One turning vector, and how many ticks it has turned:
The counts run from 0 to 184.
[  3  -7 -10   3  -7   6  14   1   1   7  -1   7   8   5   1 -14 -20   4
 -10   0   7  -6  -4  -2  -3  17  24   3  -6  -3  11  16  11 -21   7   0
   5   5   1   9   3  -1  -6  12  -5   2  -5  -6   1  -8  -2  -7  19   5
  10  10  -1  -8   0  -1  14   9   1  18]  126
[  6  -1  -1  -4   3  -1   5  -5  -9  -4  -3  11   2  -3  -4  -9  -4  -1
  -1   9   6  -4   6   9 -18  14  15   5   4 -10  -1   8  11  -2  14  -1
  22 -13  -6  21   9   6  -2 -11  -4  -2  10 -19   1  -2 -25 -10   4   3
  -1   2   7  -6  -5  -5   8   3   9  12]  40
[  1  -4   7   6   1  -3  -3  -2   1   1 -12 -20  -1   7 -13 -14  -7   3
  -5 -10   1 -15   0   8 -15 -13  10  -2  31   1  -1  -2  -5  -8   5  -9
  11 -20  -7   7  -9  -6   5  -3  -8   0  -1  -1  -3  -7 -11  -1  14  -8
  -4   6  -3  -3  -5 -14   7  -1  -5  -5]  69
[  9   1  -3  -7   2  -9  15  -3   3  -8  -9  -7  13  -9  -7  -1  -4   2
  -3   7   4 -14   0  11 -17   3   5   6   4   3   2   2   2   5   0 -16
  21 -18 -21  19   8  -1  -5  -7 -11   7   1 -11   3  -7 -15  -3   5  11
   8   2   8 -10  -8 -10   5  -3   5   8]  156
[  1  -7  -5   6 -16  11  -6  -2   0  -5  -8  -9  -3  -1  -2  -9  -4   0
  -7  -5  11 -16  -4   2 -13   8   6  18  14   5  -7   8  -4 -18  -6  -7
  15 -11 -11  -2  -1  -2   3  -6 -19   3  -3   5 -10  -8  -6   9  18  -5
   4  15 -10   4   3 -12  11   8 -10  -8]  181
[ 12  -2   3  -5  -9   2   3   5  14   9  -3 -11   6 -10  11   5   0  15
 -15   2  12  -7   2   3  -4   1   8   8  -5   1   3   5   2  -3   6  -1
  19 -16 -17   7   1   2  -1   0   8  13   0   2   7 -17  -1  -4  15   0
  16  26   5  -1  -7  -1   8  14  -7  -5]  146
[ 19  -7  -1   5   2   0  11   5   5  -7  -2  -2  -1  10  -6  -4  -5   0
  -4 -14   7 -11  -3   3 -13  -2   8  -8  26   0   6  -9   3  -3   3 -17
  10 -19 -12   4   2   2   0   7 -11   2  -4  -7  -1 -19 -14  14  11  -7
   1   5   2   0  -8 -16   2   4  -1   3]  171
[ 13   7   5  12  -1   5 -13   0  -1   5   9 -17   8 -12  15  -3 -11  -1
  -5  13   2  -7  -7  11  -2  -5   8   3   0   7   0   1  -4 -25   5   5
   6  -9  -6   3  -2  -4  -2  16  -7   0  -3   5   3  -8  -6   2  28  -9
  -2  -2   2  -4  14  -4 -10  14 -10 -13]  99
[ 14 -10   5   4  -6   6   3  -9   5   3 -11   3  14  -8   1 -10 -18  -4
 -10  -6   2   6  -6   6  -1   3   7  -4  10  -9   3   6   5 -11   5   0
  13  -6   0  12  -5   3  -8  13 -11   4  -4  13   8  -6  -3   7  34   6
   9   5 -12  -1   3  -7  -1  -1 -16  -1]  62
[ 17   6   3  -4  -3  11  -6   3   7  -1  -9  -6  16 -14   6  -2  -9   3
  -9   0   3  -9  -8   9 -12   6   4   3   3  -8  -1  -2   3   3   5   2
  19 -12 -11  27   3   6 -11   1   0  15  -3  -9   0 -14   1  -5  15   0
  16  12  -5 -11  -8  -2  11   0  -4   4]  44
[  3   4  -1 -17   0   6  -1  -1  -2 -14  -3 -15   1  -2  -6 -10   0  -9
  -1  10  -1 -17  -3   4 -15  20  14   2 -12   5   6   9   2  -3   6   0
  10 -11 -14   9   4   3  -1   9   1  13  -7  -8   0  -7 -17  13  13   1
   5  13  -3  -1   3 -15  -7  10   2   4]  92
[ 17   3  -8  -2 -12   1  14  -3   2   9  -1   4   8  -3   9  -2  -1   1
  -3  -1   4  -7  -2  -4  -5  21   8  -2  -2  14   9   4   9 -19  13  -1
   9  -4 -14  -3   8   0 -11  23  -3   4  -6  -5   3 -15   2  -1  23   2
  15  -4   1  -9  -4   0  -4   9   2  10]  10
[ 12   5   1  -5   9   5   4  -7   7   6  -5   0   2  -8  -6 -15  -5   0
 -11   5   9   0   6   8 -20  14  19   0  -2 -12  10   8  10   5  13   6
  17  -9   4  17   5   3  -8   5   7   5   8 -18   7  -2 -15  -7   5   8
   2   4   1   0  -3  -8   6   2  -1  17]  141
[ 19   3  -1  -5   4  14  -4  -4   3  -7  -2   4   8  -8  -2  -6  -5   1
  -6   1   7  -2   7  11 -25  12  11  -3   5 -15   3  -5   6   5  14   5
  21 -15  -6  19   5  11  -8   3   5   7   7 -17   6 -11 -10  -3   4   4
   7  12  -3  -3  -9  -5  10  -1   4  12]  42
[  1   9   4  -3  -5  -5   4 -17  -3   3 -14  -6   3   4  -3 -14  -2 -11
  -4  -4  -5  -5  -6   3  -1  15  10  -7  11   4   2  17   8  -5   5  -1
  17  -5  -4  13  -1  -2  -8  10  -6   4  -2   2   4  -6 -14   5  27  15
   4 -10  -2  -7  -5 -14 -10   5  -4  12]  75
[  6   2   0  10   5 -13   6   9   8  12  -2   0   2  -1  11 -12  -5   7
 -11   1   2   0  -5   3   1  -4  16   0   2   1   7  22   7 -16  -4 -10
   3 -10 -10  22   0 -10  -4   1   0   1   2 -11   2  -4 -20 -13  20  -2
  -2   3  19  -4   0  -8   2  12   4  15]  137
[  3  -4  -5   2  -3  -9  15  -4  -4   0   1 -13   1  -3 -15 -11   2   3
   1  12   9 -15   7   8 -21   1  13   9   1  15   1  -1  -3 -18  14 -10
   8 -14 -15  -7   0  -6   5   2 -18 -10   2 -12  -1   0 -18  -2   4  -4
  -6  -2  10   0   3  -5   4   2   8  -7]  3
[ 20   5  -5   4  -8   5  15   8  -2   1   0   2  12  -1   3  -3 -10  -2
   4  -4  -3 -13 -14   2 -13   7   9  -3   6   2   7   2   3 -14   4  -5
   4  -5 -12   6   3  -5 -13  21 -16   6 -14 -16  -9 -13  -4   2  17   0
  11  -4   2  -8  -6   1   3  10   5  10]  8
[  4  -2  -1   1   6  -7   7  -3  -5  -1  -7   8   2  -6  -2  -9  -5  -1
  -7   8   2   1   4  10 -12   9  14   5   2  -4   0  15  10  -8   7  -6
  17 -12 -10  26   9  -1   0  -9  -4   1   8 -16   3   2 -29 -14   7   4
  -1  -1  10  -8   2  -5   7   5  12  12]  39
[  8   5  -3  12  -3  -8   2   5   5  12  -3  -4   2  -2   8 -11  12   2
  -3 -10   2  -9  -7  -1 -13   0   9  -1  17  14   0  10   1 -19   3  -7
   2 -16 -20   8   0  -9  -8   4  -7  -2   2 -17 -12  -7 -12 -15   6 -11
  -1  -5  10  -3  -4  -3   2  10   9   5]  20
[ 23  -3   5  -7  -1   5  12  -4   3   3 -16  -3   5  -6 -11   2  -6   8
  -5  -7   3  -4   3   2 -10   2   6  -8   7  -3   8  -8   9   9  18  -7
  23 -15 -12   5   3   7  -3  10   0   5  -4  -6  12 -17 -14   0  18   3
  13   9  -4  -2 -17  -4   1   4  -4  -3]  159
[ 16  -3   4  14   0  -7   7  -6   0   7   2   5   4  -9   7  -2 -14   7
  -8   7  11   4   4  15  -6 -13  12   4  10  -9   0   4   5 -10   9  -1
  21 -12   6   2   4  -1   4  -9 -10 -13  13  -5   6  -2 -22 -11  18   3
  -6   0  12   2  -1  -7   6  12  -6  -8]  151
[ 11   2   4   1  -4  14 -15  -3   6  19 -14 -10   2 -19   6  -8  12   2
  -9  -1  10  -4   0   1 -17   7   7   6   8  -2  -4   7   2 -10  15   9
  16 -14 -13   6  -3   0  -8   4   7   6   9 -10  -5  -6 -10 -17   6  -9
   6  13  -6   3  -4   1  14   7  -3  -6]  31
[ 17 -12   6   2  -2  11   7  -7   5   4 -10   1   9  -2  -5  -6 -19  -1
  -8 -10   3   5  -4   5  -2   5   7  -8  10  -9   7  -1   9  -5  14   0
  14  -9   0  12  -2   4  -7  16  -4   4  -2  10  13 -13  -3   5  32   1
  12   8 -11  -2  -1  -7  -3   1 -12  -2]  61
[ 17  -1  -3  -7   3   6   4  -6  -3  -4  -3   7   5  -3  -2  -7  -5   1
  -5   4   8  -4  10   9 -21  13  16   0   3 -11  -2  -1  10   4  15   1
  25 -14  -1  16   9   9  -2  -5   1   3   9 -19   2  -8 -17  -5   3   2
   5   8   0  -5  -7  -6  10   2   7  11]  41
[ 10  -6  -4  10  12  -7  -1   4   9   4   2   3   2 -10   8  -9  -4   1
 -15   7   5   2  -3   6  -4   1  11   6   2   0   3  13   4 -17   0  -8
   8 -13 -10  26   5  -3   2  -2   5   6   4  -4  10  -6 -26  -9  15  -8
  -5   6  17  -7  13 -12  -3   6   5   8]  37
[ 10   2  -5  -1   6  -9   8  -1   8 -10  -3  -7  15 -10  -5  -4  -4   0
  -9   9   6 -10  -3  15 -16   3   5   5   2  -1   2   1   1   2  -2 -14
  16 -20 -16  26   4  -3  -9  -5  -8   6  -2 -11   2  -3 -15   3   5   7
   1   0  10  -5  -2 -12   2  -7  -3   8]  155
[ 14  -3  10   3  -2  -4  -1   1   9  18 -15  -8   4 -19   3  -1   1   9
 -14   3   6   1  -3   6  -1  -6   2   2  -3   3   1  11   1  -5  10   0
  15 -18 -13   8  -2  -6  -2   3   6   6   6   2  10  -5 -19 -14  22  -6
   5  15   6   3   0   1   3  13  -9 -11]  148
[  6   0   1   0   2  -6   8  -2   7   0  -5  -1  -1  15   4 -12  -4  -7
  -6 -14  -2  -4  -6   0  -1   4  11 -14  19   4   8   8   9  -8   0 -10
   9 -11  -8  10  -1   1  -1  15  -3   8  -2   0   3 -13 -15  13  23   1
   6   4   6  -1  -2 -20 -16  12   0  15]  73
[ 10  -6  -3  11   0  -4   6  -4   6 -12  10   7  12   1   3  -8 -13   2
  -8   0  13  -2   8  20 -17  -3  13   4  18  -7  -4  -4   4 -12   4 -10
  22 -18  -4  13   6  11   0  -9 -14  -4  13  -1  -2  -4 -12   9   8  -1
  -1   5  11  -3   5 -12   6  -6  -2   2]  53
[  9  -8   3  15   3  -4  -4  -5   2   3  -7   7  11  -9  -3  -7 -18   1
 -11   3   7   6   3  19 -11  -8  10   4  12 -10  -6   2   4 -14  11  -3
  20 -12  -1  17  -3   1   3 -11 -17  -9  11   0   5   4 -18  -8  20  -3
  -7  -2   3   0   9  -5  11   0  -6 -10]  51
[ 19   5  -7   2 -13  -2  17   3   0   4  -1   1  13  -2   6  -3  -6   0
   4  -2  -1 -13 -11  -1  -7  13  10  -3   1   9   6   3   5 -18   7  -7
   7  -3 -14   0   6  -2 -12  19 -10   1  -9 -12  -4 -15   1   2  18   3
  15  -8   3  -9  -9  -1  -2  15   5  12]  9
[ 10  10  -3  -8 -10  10   2   1   6   2  -5  -6  12  -8   7  -2 -11   7
 -14   3  12 -15  -7  11 -16   5  12  10  -2  -8   2   0   3   1   0   0
  18 -10  -5  15   4  -1  -9  -4  -3  10   0 -11  -2 -10   3  -7  12   8
  17  19  -4  -2  -8  -2  23   6 -10  10]  144
[  0   5   7   0 -17  -6  -6   0   2   6  -4 -13  -4   5   9  -6   5   3
  -1  -2   2 -14  -4   3  -1  -8  11   2  11  13  -4  10  -2 -16  -2  -4
  17 -15 -14  -3  -1  -1   7  -3  -8   6   1   2 -10  -4 -13   7  21  -8
   4  15   3   7  -3  -9  -3  23  -2 -12]  83
[ 11   2  -2   3   7   1   9  -1   4  14  -6 -11   2   4  -4 -14  -7   6
  -4  -4  -1  -5   0   0 -12   4  17 -13   9   5  16   0   6 -15  16  -1
   0  -8  -7   9  -3  -6 -10  22   9   1  -2 -19   2 -11  -3 -15  13  -8
   2  -4   2 -13  -6  -4   2   1   9  14]  123
[ 17   5   5   7  -3   9 -17   1   1   5  14 -15   4  -9  14  -2 -11   0
  -3   7   0  -6  -5  10  -4  -2   9  -2   5   4   2  -4  -1 -18  14  11
   8  -8   0  -4   0   4   0  18  -1   0  -3   2   2 -11  -1   3  25 -11
   3   5  -2  -2   8  -3  -9  19  -9 -11]  98
[  6  -9 -11  10 -15  14   1  -1  -2   8  -2  -5   2  -9  -7 -14 -11   7
  -5   1  15 -13   2  -1 -18  10  14  19   2   2   5   4   3 -24  12   2
   6  -4  -1  -9   0  -5   1   4 -16  -6   0  -3  -4  -2  -4  -6  14  -4
   1   8  -7   3   7  -1  20   5  -3  -5]  15
[ 11  -6  -4   4   6  -5   7  -3  10 -13   6   1  12   0   0  -7  -3   2
  -9  -1  10  -6   5  21 -20   0   8   1  17  -4  -1  -3   2  -9   5  -8
  21 -21 -14  14   3  12  -2  -4 -10   6   8  -2   1  -5  -7  12   6  -2
   1   5  11  -4   4 -13   1 -11  -3   3]  54
[  7   1   4   7  -4  -1 -10  -1   6   7  -7 -12 -10   2   4  -9  16  -2
  -2 -10   2  -6  -1  -2  -8   1   4  -3  26  14  -5   3   1 -11   7  -4
  14 -20 -18  -2  -1  -1  -1   3  -2   6   4  -1  -6 -10 -19   4  11 -16
   0   6   4   4   0 -14 -10  13  -1  -6]  184
